In the data rows, 128 means zero.
Here are some points, each followed by its number:
[182 113 128 128 147 142 130 102 140 125 115  93 123 117 109 134 152 145
 113 131 138 109 160 141] 0
[154 122 129 128 131 135 122 121 137 121 121 113 128 126 118 127 133 139
 118 129 132 122 139 133] 1
[127 131 136 129 132 118 130 139 133 107 116 133 115 115 129 152 135 152
 134  98  82  94 117 124] 2
[142 107 114 127 145 112 123 135 118 129 107 147 114 160 132 141 119 146
 136 117 117 121 116 127] 3
[119 124 132 124 135 120 140 138 132 135 134 131 135 118 148 121 131 129
 125 120 157 139 125 132] 4
[110 118 132 124 122 130 121 135 130 115 136 129 138 144 127 153 124 136
 137 125 104 125 105 110] 5
[115 140 118 125 131 146 156 104 113 146 135 110 148 136 114  86 120  99
 106 153 137 130 137 137] 6
[118 138 114 113 110 191 117  92 158 126  94  36 106  90 114 123 140 123
 124  87 194  98 163 161] 7
[121 130  88 116 139 112 105 133  81 148 114 160 102 188 144 187 102 136
 143 125  81 106 103 127] 8
[136 141  92 171 139 124 136 164  98  94 118 198 109 173 115  98 153 129
 142 114 154 156 107 106] 9
[112 167 138 119  98  70 137 135 112 142 102 144 116  99 139 181 139 104
 159  93  80  94 135 143] 10
[128 143 122 134 138 126 139 123 123 138 117 151 122 133 125 132 129 119
 136 118 102 107 105 142] 11
[143  86  85 109 130  92 149 142 148 159 120 125 178 115  75 119 135 111
 105 169 154 144 146 175] 12
[119 122 130 123 108 122 125 145 128 118 124 139 130 136 118 130 131 127
 132 132 127 142 130 122] 13
[115 124 159 108 136 121 140 111 132 115 112 133 119 141 127 148 135 139
 168  98 126 158 111 129] 14
[144 141 113 134 104 136 145 149 118 107 133 130 117 154 141 158 102 135
 147 119 114  99 109 108] 15
[111 125 117 166 113 130 111 122  85 141 120 152  79 161 123 110 137 117
 131 136 116 112 132 124] 16
[130 111 148 143 135 134 138 117 148 134 126 108 141 124 131 125  90 141
  98 133 147 122 128 119] 17
[119 135 132 117 131 131 127 131 122 126 119 137 114 133 137 141 127 128
 137 109 118 133 112 136] 18
[123 144 139 141 125 123 141 127 118 135 114 151 118 136 127 137 124 111
 146 122 107 118  96 124] 19
[112 163 136 110 122  92 126 130 117 148 158 104  95  51 118  91 108 114
 130 142 185 106 135 112] 20
[ 17  89 159 169  92 163 109 124 118 123  90 137 106 163 116 127 126 123
 117 141  54 154 169  79] 21
[140 154 144 152 114 108 111  84 138 144 145 129 159 110 133 100  92 111
 110 154 160 146 148 142] 22
[144 167 105 114 133 104  89  97 110 133  98 122 102 121  92 168 139 109
 162 101 116  92  92 123] 23
[118 110 148 106 130 119 150 124 132 130 147 104 135 122 110  74 149 115
 135 149 120 139 140 123] 24
[109 121 139 137 117 134 127 130 126 122 118 129 124 136 124 127 125 127
 124 128 118 132 136 118] 25
[145 115 129 145 119 126 115 122 119 116 151 125 133 143 134 195 120 142
 153 150  97  93 120  91] 26
[127 134 159 111 126  74 146 155 114 124  95 165 123 133 121 119 138 132
 120  91  84 130 109 122] 27
[101 139 140  90 132 149 136 146 107 111  94 154  87 141 160 161 129 125
 164  75  97 152  99 141] 28
[122 148 134 136 105 134 150 151 132 108 109 146 117 138 115 137 113 133
 137 115 124 153 151 117] 29
[174 117 137 126 140 168 110 114 140 127 116  77 117 121 107 132 134 146
  81 125 154 110 173 148] 30
[210 143 158 122  98 140  79 162 173  94 163 103 144  61 137 100 170 151
 105 151 107 133 142 111] 31
[130 112 125 145 142 131 117 109 140 141 141 119 142 130 151 130 110 139
 122 159 149 144 156 114] 32
[ 89  67  96  83 158 142 104 166 174 145 127  77 121 102 121  71 124 143
 101 137 131 114 117 135] 33
[137 105 120 131 140 114 126 136 123 128 100 144 109 162 137 149 130 145
 142 112 119 118 113 134] 34
[119 124  55 132 116 128 106 168 114  95 100 179  62 164  95 125 116 147
 150 108 150 150 132 149] 35
[ 98 151  86 126 128 174 196  80 107 147 160  86 188 158  91  47 115  67
  80 181 142 128 129 140] 36
New points follow, each followed by the numbers of its three nearest points above by angle, nearest first.
[132 141 129 148 126 157 117 117 150 126 158 110 113 109 164 121 117 126
 141 138 147 136 138 117] 32 22 31
[240 141 174 124 101 142  31 182 212  76 203 105 160  22 139  71 210 149
  86 164 124 149 155  98] 31 1 30
[139 143 134 132 119 113 121 111 133 133 138 128 143 115 130 120 109 122
 121 139 143 135 136 134] 22 20 32
[111 130 139 125 138 121 141 145 125 131 141 135 135 120 152 121 129 126
 124 116 161 145 129 132] 4 20 32
[121 146 107 109 121 178 117  99 160 119  99  53 103  95 112 149 146 125
 131  89 184 106 170 155] 7 30 0
[190 131 150 125 112 133  85 154 171  94 164 115 152  70 130  98 157 137
 104 152 122 142 138 112] 31 1 30
[ 93 173 134  87  93  71 148 136 102 140  89 138 113 109 139 190 155 115
 162  81  64  74 142 112] 10 2 27
[118 135 112 141 141 124 143 120 106 146 115 152 122 133 127 135 132 116
 140 116 102 103 106 150] 11 19 8
[144 108 134 143 142  92 113 125 122 153 129 119 104 110 136 108 121 141
 115 126 173 104 131 122] 20 4 17
[103 117 135 114 112 121 116 143 131 114 135 134 135 147 117 169 112 135
 155 123 102 133  89  99] 5 26 15
[137 147 156 149  99 112 114  83 137 134 149 121 161 109 133 114  91 126
 109 150 162 142 140 139] 22 17 32
[126 130 136 129 139 126 135 127 128 127 136 128 123 120 131 115 124 132
 124 118 146 131 123 125] 4 20 17
[ 95  64  92  65 159 149 116 187 187 143 127  84 125  97  63  66 121 134
  91 139 128 121 116 133] 33 12 24
[111 124 148 126 138 112 137 136 136 147 135 120 151 105 142 123 136 112
 126 149 158 147 135 106] 4 32 20
[186 172 146 165 109 139 133 115 169 152 157 139 180  92 166 148 101 111
 100 165 167 159 177 167] 22 32 31
[128 139 127 122 118 153 121 114 146 125 115  95 111 112 121 129 127 123
 136 108 156 117 140 137] 7 30 0
[111 102  98 132 151  96 117  96 134 152 129 127 143 103 100 133 134 139
 119 134 159 124 148 132] 12 32 22
[112 123 138 114 145 118 161 158 126 151 151 140 142  95 181 115 146 120
 113 112 194 154 132 141] 4 20 32
[111 119 135 123 120 124 117 138 128 116 128 132 128 137 127 146 124 134
 137 126 114 127 109 114] 5 26 13
[146 139 153 160  93 106 121  70 135 143 173 122 162  97 143 113  86 110
 112 160 166 143 151 150] 22 32 17
[199 140 164 124 109 143  74 159 171 110 170 106 144  61 137  93 165 135
  99 150 125 136 151 110] 31 1 30
[171 140 150 121  94 134  90 150 166  94 154 118 146  88 140 106 152 131
 116 138 112 143 135 109] 31 1 24
[128 142 113 143 149 133 144 119 113 153 114 166 116 132 117 133 142 105
 139 116  92 104  91 156] 11 19 8
[ 85 110 131 118 113 132 105 148 124  89 136 131 131 154 113 183 109 142
 160 122  85 118  65  94] 5 26 15
[ 98 113 134 120 116 125 119 140 123 112 139 136 138 148 122 156 119 133
 146 120  97 126  93 108] 5 26 8
